The same turns and mirrors carry the whole set onto itself, and each row onto the other rows of its family. Which rows share a family with each named row? Give them in list order.
These 18 rows form 3 families of 6 rows each.
Q490: [-16   7  21   4  -8 -23  25  23  21   3 -23 -12   5   3  12  -7  -9   5
   5  -5  18 -15  22  12  15 -17  -7]
Q748: [-18   2  14  -5 -17 -29  10  22  31  12 -13  -8  -3 -12  -6  -5   6 -11
  20   1 -26   0  21   4  -4 -53 -10]
Q442: [ -7 -18   2 -18 -33 -29   8  11  32   3 -12 -21  -1  -9 -24  35  -2  -8
   8  -4  -2   4  28  24  -8 -26  -8]
Q791: [-44  15  16 -16 -16 -22  33  14   5   5  -5 -21   3   1 -19  -4 -11  -3
   1  -2  16 -23  24   5   6 -17  -1]
Q92: [-18   4  -6   1 -21  11  19  -7  18  10 -18 -19  -2 -16  -1  11  -2 -27
  12 -15 -13  -8  33  21   1 -33   9]
Q338: [-30  21  17  -5 -14 -12  28  23  25   2 -25 -28   1  -4 -16   2 -14   8
  -2  -4  21 -18  25  -2  16 -12  -8]
Q608: [-22   0  14 -15 -24 -20  18  10  27  24 -15 -29  -5 -16 -10  11  -5  -2
  13 -10 -35  13  18   6  -8 -39 -17]
Q593: [-20   2 -12 -30 -17  -2  -1  -7  23  -6 -20 -14  15  -6  -8  -2   3 -18
  -8 -10 -12   1  24  15   3 -39  -8]
Q282: [ -9 -21  11  -4 -17 -14   9   3  30   5  -9 -13   7   0 -25  30 -12 -15
  10 -13   0  -9  43  16 -15 -31   2]
Q852: [-14   2  -4  -3  -8   0  16  14  12 -10  -4 -27  -9   4  -8 -13  -3   5
  -8  22   3  13  12   4   0 -11  -2]
Q256: [  1  31   7   7   1 -26  26   9  27  -7 -18 -35   4   3 -29   0 -19 -16
   5 -10   9  10  15  -1   5 -15  -6]
Q584: [ -8  12   5   1 -22  -2  17  12  19  -5   4 -23 -11   5 -15  -2 -17   7
   7  10  13  11  17 -20   8 -16   6]
Q457: [-25  -6  16  -5  -2  -2  15   9  21  14  -7 -28 -11 -14 -24  16 -10 -12
  12  -4 -36  -2  27   4 -12 -37 -15]
Q562: [  5 -25   3  -6 -15 -20   8  25  20  -6 -22 -14   2  -5 -10  25   9  -2
  -1  -8 -13   1  17  23  -4 -19  -5]
Q519: [-14  17   6   7 -21 -14  19  18  -5   2  12 -17 -10  11 -19   2  -7   6
  11   1   6   9  16  -3  -6 -21  17]
Q505: [-12  12 -12 -24 -30  -3  19  -8  24   8 -18  -9  -4 -16  -6  15   5 -14
   5 -23 -10   6  27  20   7 -38  -1]
Q117: [ -7  32   9  -2  10 -28   4  10  26 -10 -11 -16   6  12 -26  -7 -13  -7
   1  -2   8   8  22   8  -2 -36 -15]
Q813: [-11  24  10   1   0 -28  20   6  -4  -6  -8 -37  10   7 -23   9 -20 -17
   2 -19   3   1   9  13   3 -12  -4]

Which other rows belong to the same family as Q562? Q490, Q748, Q593, Q852, Q117
Which other rows belong to the same family as Q608? Q442, Q338, Q256, Q584, Q505

